[[ 14 -43  -3  33 -15 -10  -2 -38  -3]
 [ -4   7   8  25   9  -5   5   0 -23]
 [-18  13  16   9   5  -6 -13  -5 -17]
 [ -7  20  24  -6  13  -1 -16  -6   1]
 [-13 -16  -4  15  -9 -20 -15 -15 -16]
 [ -1  14 -19 -26 -14  -7  -5  27  -2]
 [ 23 -38 -21  -4 -25  33  32 -19  49]
 [ 10  -1  13   3   1   1 -14 -21   1]]
->
[[ 14  -3 -15  -2  -3]
 [ -4   8   9   5 -23]
 [-18  16   5 -13 -17]
 [ -7  24  13 -16   1]
 [-13  -4  -9 -15 -16]
 [ -1 -19 -14  -5  -2]
 [ 23 -21 -25  32  49]
 [ 10  13   1 -14   1]]

[[ -8  16 -13  32   2   2  17  31 -13  11 -21  -7 -11]
 [  5  -3  -5  -6   0  15  -5   3  -1  -3   2  -8   3]
 [-18  30   5  36   6 -12  26  28  -7  23 -29  11 -18]
 [-10  14   5  19   6  -3   7  12  -6  14 -17   8 -15]]
->
[[ -8 -13   2  17 -13 -21 -11]
 [  5  -5   0  -5  -1   2   3]
 [-18   5   6  26  -7 -29 -18]
 [-10   5   6   7  -6 -17 -15]]

[[ -6  14  21  24 -10  40 -15   9  22  35   8 -26 -27 -10  10   3]
 [ 13 -15  -1  16  13  29 -10 -11   6  25 -18 -26 -23  15 -13  21]
 [-27  25  15  10 -28  -4  -8  38  10   3  29   1   2 -27  33 -22]
 [ 15 -19 -18 -18  12 -21  16 -15 -16 -16 -25  16  15  13 -22  10]]
->
[[ -6  21 -10 -15  22   8 -27  10]
 [ 13  -1  13 -10   6 -18 -23 -13]
 [-27  15 -28  -8  10  29   2  33]
 [ 15 -18  12  16 -16 -25  15 -22]]

[[ -9 -18  -3  22]
 [ 32  16 -26  -6]
 [ -5 -15 -18  31]
 [ 10  19 -10 -22]
 [-36 -15  18   1]
 [-12 -18   1  20]
 [ -6 -14  -9  31]
 [-32 -13  17  -1]
 [  3  17   1 -39]
 [  2  18  -1 -39]
 [ 31  17 -23  -6]
 [-30 -14  17   2]]
->
[[ -9  -3]
 [ 32 -26]
 [ -5 -18]
 [ 10 -10]
 [-36  18]
 [-12   1]
 [ -6  -9]
 [-32  17]
 [  3   1]
 [  2  -1]
 [ 31 -23]
 [-30  17]]

[[ -4 -24 -23  10  -2  18  45  12  -9 -16  14]
 [ 24  45  43 -11  21 -24 -44 -14  18  38 -18]
 [ 42  12  12 -25  40 -27  -5 -27  -1  32 -29]
 [ 41 -20 -19 -24  41 -15  35 -24 -16  14 -24]
 [  9  26  25   1   7  -7 -19   0  13  18  -2]
 [-20  45  42  23 -22   7 -40  22  28  10  20]]
->
[[ -4 -23  -2  45  -9  14]
 [ 24  43  21 -44  18 -18]
 [ 42  12  40  -5  -1 -29]
 [ 41 -19  41  35 -16 -24]
 [  9  25   7 -19  13  -2]
 [-20  42 -22 -40  28  20]]

[[ 25  33]
 [-32  50]
 [ 21  19]]
->
[[ 25]
 [-32]
 [ 21]]
---
[[ -9  27 -15  18  -4]
 [ 15  -2   4 -11 -35]]
->
[ -4 -11]

[[-25 -18  -5]
 [ 25 -17 -13]
 [ 24 -18  -4]
 [ 41 -45 -30]]
->
[ -5 -17  24]

[[  3   7 -31  -3 -28]
 [ 11 -14  -7  23 -33]
 [ 27 -32  43  22   2]
 [-29  17 -14  22   0]]
->
[-28  23  43  17]

[[  9  25]
 [-44  48]
 [-19  41]
 [-12  31]
 [ 36 -18]]
->
[ 25 -44]

[[-25 -25 -28  15]
 [  9  -2  41  -1]
 [ 22  41 -11 -45]]
->
[15 41 41]

[[-22 -20]
 [-41  -7]
 [ -6 -16]
 [ 26 -48]]
->
[-20 -41]

[[ 25   2   4 -14   2]
 [-13  17   6   9  -8]
 [  6   9   8  25 -21]
 [ -4  24   3 -10 -36]
 [-12  -5 -18   1 -26]]
->
[  2   9   8  24 -12]

[[ 32 -46]
 [ 32 -46]
 [ 48  33]
 [-35  46]
 [-48 -35]]
->
[-46  32]
---
[[  0  34   3  26]
 [-13   5 -22  46]
 [ 10  25  21 -13]]
->
[[  0  34]
 [-13   5]]

[[ 14  39 -22  13]
 [ 18  26  -4  18]
 [-10 -14  11 -11]
 [ 12  42 -27  12]]
->
[[14 39]
 [18 26]]

[[  3   0 -44]
 [ -4   0 -45]]
->
[[ 3  0]
 [-4  0]]

[[ 13 -21  36  27 -20]
 [ 11  12  -5  -5   9]
 [ -7 -22  24  20 -18]
 [  7  23 -23 -19  20]]
->
[[ 13 -21]
 [ 11  12]]

[[ 43 -13]
 [ 23  -1]
 [-38  39]]
->
[[ 43 -13]
 [ 23  -1]]

[[  8  23  28 -33  33]
 [ 27 -37   6  13  -7]
 [-16  45   1   0  11]
 [  3  26  21 -23  26]
 [  9  -8   0  15  -6]]
->
[[  8  23]
 [ 27 -37]]

[[ -8 -21  36  18]
 [-10 -21  31  14]
 [ -4 -21  39  20]]
->
[[ -8 -21]
 [-10 -21]]

[[-13  10   1  13]
 [-46   6   2  -4]]
->
[[-13  10]
 [-46   6]]
---
[[ 32  37  18]
 [ 42 -12  50]
 [ 27 -44  43]]
->
[[ 37  18]
 [-12  50]]

[[  4 -29  38 -37]
 [ 31  16  -7   7]]
->
[[-29  38]
 [ 16  -7]]

[[ 12 -12 -20  -2  33]
 [-17  16  -2 -20  24]
 [ 36 -36 -19  28   1]
 [-24  23  21 -12 -19]
 [-25  25  20 -13 -16]]
->
[[-12 -20]
 [ 16  -2]]

[[  4 -10  -9  12  -6]
 [  0  -4   7  -6  16]
 [ 23 -29  37 -26  18]
 [ -8   2  -4   7  -8]]
->
[[-10  -9]
 [ -4   7]]

[[ 31  38  12  42  -7]
 [-34  30 -25  -4 -25]
 [-17  25  32  37  32]
 [-30  37  20  14  23]
 [-16  -9  17 -26  33]]
->
[[ 38  12]
 [ 30 -25]]

[[ -6  45   2]
 [-21 -26  -2]
 [-23 -35   5]
 [-11  40   3]]
->
[[ 45   2]
 [-26  -2]]

[[ 13 -31 -39]
 [ 21  37 -25]
 [ -5  35  -2]
 [  2  22 -38]]
->
[[-31 -39]
 [ 37 -25]]

[[ 41   9  -4]
 [ 37 -24   2]]
->
[[  9  -4]
 [-24   2]]

[[ 18  12  18 -36 -11]
 [  9  -8  16 -31  14]
 [ -9  31  22 -23 -11]
 [-18  38  15 -14  -8]]
->
[[12 18]
 [-8 16]]
